One turn moves every row onto another: examples first, then more rows asked:
Rano: -118	-184	343	-125	-108	257	-134	-116	60	57	61	-26	66	145	-103	-11	-107	92	187	-29
Sudek: -182	-229	289	118	-338	436	-101	-61	-110	-27	-142	117	29	30	-74	-66	-64	77	126	2
Pof: -92	-161	255	22	-280	-10	72	-163	-269	-10	-7	-31	-129	-12	-19	-38	37	39	-66	-26
kip: -161	-168	195	30	-70	80	-50	44	-56	-32	-203	235	6	-217	-162	-119	-195	257	330	-184
Dedam: -143	38	188	73	-272	95	-161	52	-86	45	87	172	-124	-24	-234	-41	-53	-32	318	-81
kir: -247	-3	315	53	-43	315	-38	26	-109	45	-348	34	14	-66	-114	-118	-246	56	195	-162
dilef: -210	-19	173	178	32	99	57	-83	-138	183	-185	53	153	-272	-40	-90	-94	121	160	-32
Dere: -164	-120	385	28	-439	-125	-16	-31	-150	-27	-94	12	4	49	25	-3	-104	59	167	-100
Sot: -244	55	175	-20	-169	-39	-76	-146	-305	95	-166	-38	-38	-28	109	-170	40	-52	49	-171
Nidub: -144	-218	197	195	-200	153	-226	-186	-47	108	101	111	-49	-25	-181	-32	-154	219	139	63
vis: -120	-146	336	-81	211	144	-45	-167	-118	18	-112	45	62	-106	-142	-121	-72	93	275	-198
vero: -85	-304	310	44	-204	89	-107	50	46	2	-69	148	150	-47	2	-118	6	220	208	83
Guzi: -177	-150	-25	12	18	49	-71	-135	-113	8	-43	-47	115	-81	-100	-294	-77	44	99	130
vul: -471	-59	407	47	-30	162	-153	49	-66	128	-231	-4	46	-115	-186	-65	-50	5	50	-42
buz: -264	-119	357	-30	-31	153	-217	-77	-98	-58	-77	-70	266	57	-158	-321	-20	-28	223	-66
sep: -222	-267	335	-21	108	34	-121	-41	-93	-20	-296	-43	-34	-18	-206	-259	-64	196	196	0
kozat: -243	-60	261	53	-173	195	-350	-61	-184	50	-211	144	42	82	-169	-73	-104	-172	119	-137
fuvi: -389	-2	111	65	-119	-91	-192	-161	-263	-60	41	94	-95	-96	-3	-208	36	122	98	-151
Selo: -406	-151	323	83	-288	70	-97	-104	-202	-128	-87	-21	141	67	-19	-150	-55	164	-113	-47
Birif: -331	32	162	2	-327	72	-125	15	-255	-26	-193	5	-66	-8	-43	-311	-69	182	34	-248
zefi: -358	-142	274	-120	-110	125	-126	-97	-102	78	-43	191	-17	-103	-292	121	-29	44	224	-246
ruli: -250	-2	263	-130	-127	33	-100	-126	-237	-97	24	-83	-221	13	-69	-267	-16	46	207	-243
kep: -266	-82	257	-94	-254	-166	-139	-53	-190	-39	-119	-2	47	-108	36	-292	-66	100	277	-241
Sefu: -160	-143	160	179	-25	71	95	-218	-245	139	-134	-26	12	-98	-224	-133	73	230	237	10
tul: -341	-205	347	56	-231	-100	-218	-231	-196	-141	40	90	-8	58	-36	25	-113	39	94	-94
Lera: -258	-103	80	20	-292	113	117	-43	-125	68	-235	112	-3	-83	-164	31	-127	150	381	-89
savi: -148	-302	283	60	-141	207	-130	-187	-81	153	-64	-20	101	-167	6	-56	-92	-59	37	106
Guf: -2	-169	37	13	-311	73	0	42	-168	50	-65	139	61	-178	-213	-246	28	122	160	-63
gis: -222	-217	277	-89	-214	11	9	-99	-118	-186	34	-139	-95	52	-88	-205	-148	193	13	-17
nosu: -252	34	264	175	48	238	-95	-101	-165	88	-8	194	-60	-132	-257	1	-51	167	156	-198

Sudek -> savi
fuvi -> ruli
buz -> Guf
Where do these go?
kip -> kir
vul -> Sefu
tul -> gis

